In the rows, zero is written as 128.
One turn sends every row of this set to another row. A few are shown first. Where does it send the rows asked after them?
k590: [155 121 114 144 105 138 164 149 121 121 111 106 109 111 121 159]
k673: [113 130 110 131 155 148 166 125 113 134 105 126  85 113 104  94]
k559: [ 99 129 116  93 146 147 148 128 154 124 140 127 126 152 120 109]
k927: [128 109 109 134 154 158 125 138 122  97 144 149 127 138 142 151]
k840: [105 131 123 117 164 150 146 150 155  99 116 138 129 155 138 146]
k388: [128 129 120 130 140 160 119 122 123 116 124 151 167 119 113 120]
k465: [106 117 104 215 137 150 143 122 137 133 114 129 120 144 126 149]
k143: [122 116  98 133 127 149 180 140 133  99  81 128  94 119 127 124]
k442: [ 92 134 144 104 125 154 139 131 139 139 108 140 149 114 135 104]
k115: [100 137 104 175 143 112 115 118 136 159 111 122  93  99 136 134]
k308: [117 138 111 172 125 157 118  82 107 137 108 141 132 132 128 121]
k858: [ 83 110 116 175 127 146 141 137 155 155 106 132  84 163 123 151]
k107: [ 81  92 137 135 129 156 151 155 173 121 116 121 104 119 116 151]
k873: [144 146 126 144 117 161 124 136 124 123 147 147 150 124 119 106]
k726: [ 97 134 120 172 138 139 140 161 162 151  98 108 122 103 110 164]
k242: [125 140 118 121 133 123 134 115 136 124 164 121 145 128 125 106]
k26: [148 112 114 137 118 140 157 140 121 120  91 109 119 108 122 166]
k776: [127 153 138 134 136 157 143 163 160 115 129 136 111 157 155 130]
k639: [119 134  86 162 107 180 161 144 173 145 105 108 117 139 109 133]
k67: [108 109 109 198 113 139 143 105 155 148 122 114 141 112 111 115]
k131: [107 113 129 166 141 129 104 132 127 120 110 150  99 128 124 171]
k518: [140 153 128 154 135 128 135 146 138 103 155 130 139 133 147 133]
k713: [141 129 123 137 140 137 148 131  99 153 128 106 105 103  95 134]
k514: [ 93 142 136 110 112 147 154 144 134 133 146 135 138 121 125  97]
k932: [104 123  59 154 128 150 140  94 143 142 112 123  98 136 122 114]
k563: [130 137 129 141 158 132 122 129 140 103 115 136 156 126 149 148]
k430: [134 128 106 142 113 152 179 145 137 107  87 127  85 120 137 115]
k41: [116 127 130 176 122 126 114 145 126 121 140 146  85 133 125 159]
k813: [121 145 138 103 131 159 132 129 164 144 120 129 117 149 147 101]
k870: [ 99 109 149 147 109 162 148 164 178 133 122 120  91 120 130 140]
k84: [ 89 115 126 107 135 147 154 152 135 114 147 136 106 137 155 134]
k994: [ 83  98 119 156 106 135 141 119 171 169 113 117 107 131 105 118]
k341: [148 126 126 146 134 167 116 144 130 112 139 149 115 136 162 140]
k25: [145 128 131 136 144 142 137 124 104 160 105 109 108  99 106 136]
k955: [109 123  81 154 121 179 159 136 171 139  92 110 127 138 104 142]
k290: [ 85 115 112 140 115 179 173 107 149 130 128 110 138 125 108 101]
k450: [101 125 128 147 104 188 159 107 158 146 109 112 132 121 128  96]
k28: [132 140 134 118 138 136 114 103 145 138 120 127 151 120 145 110]
k241: [106 107 108 196 115 139 142 104 154 148 119 115 143 112 109 116]
k501: [ 83 100 118 157 104 135 143 120 171 168 117 117 106 131 103 117]
k643: [101 122 143 111 131 158 136 147 144 129 118 140 105 131 176 132]
k539: [116 133  69 161 118 154 134  96 148 152 108 123  92 135 135 108]
k833: [125 137 121 136 146 154 158 125 118 144  93 128  80 111 117  90]
k61: [ 93 135  94 174 144 107 126 122 131 151 131 120  92 103 124 135]
k212: [ 83 109 113 175 128 145 143 137 153 153 109 131  83 164 120 150]
k936: [109 119 106 217 135 151 142 122 138 135 114 129 118 144 128 147]
k572: [113 141 100 174 119 147 133  92 101 127 142 136 126 138 113 116]
k886: [101 139 116 176 129 135 149 170 159 149 120 105 116 107 106 159]

k776 -> k563
k572 -> k450
k927 -> k873
Where do these go?
k673 -> k430
k212 -> k936
k726 -> k61

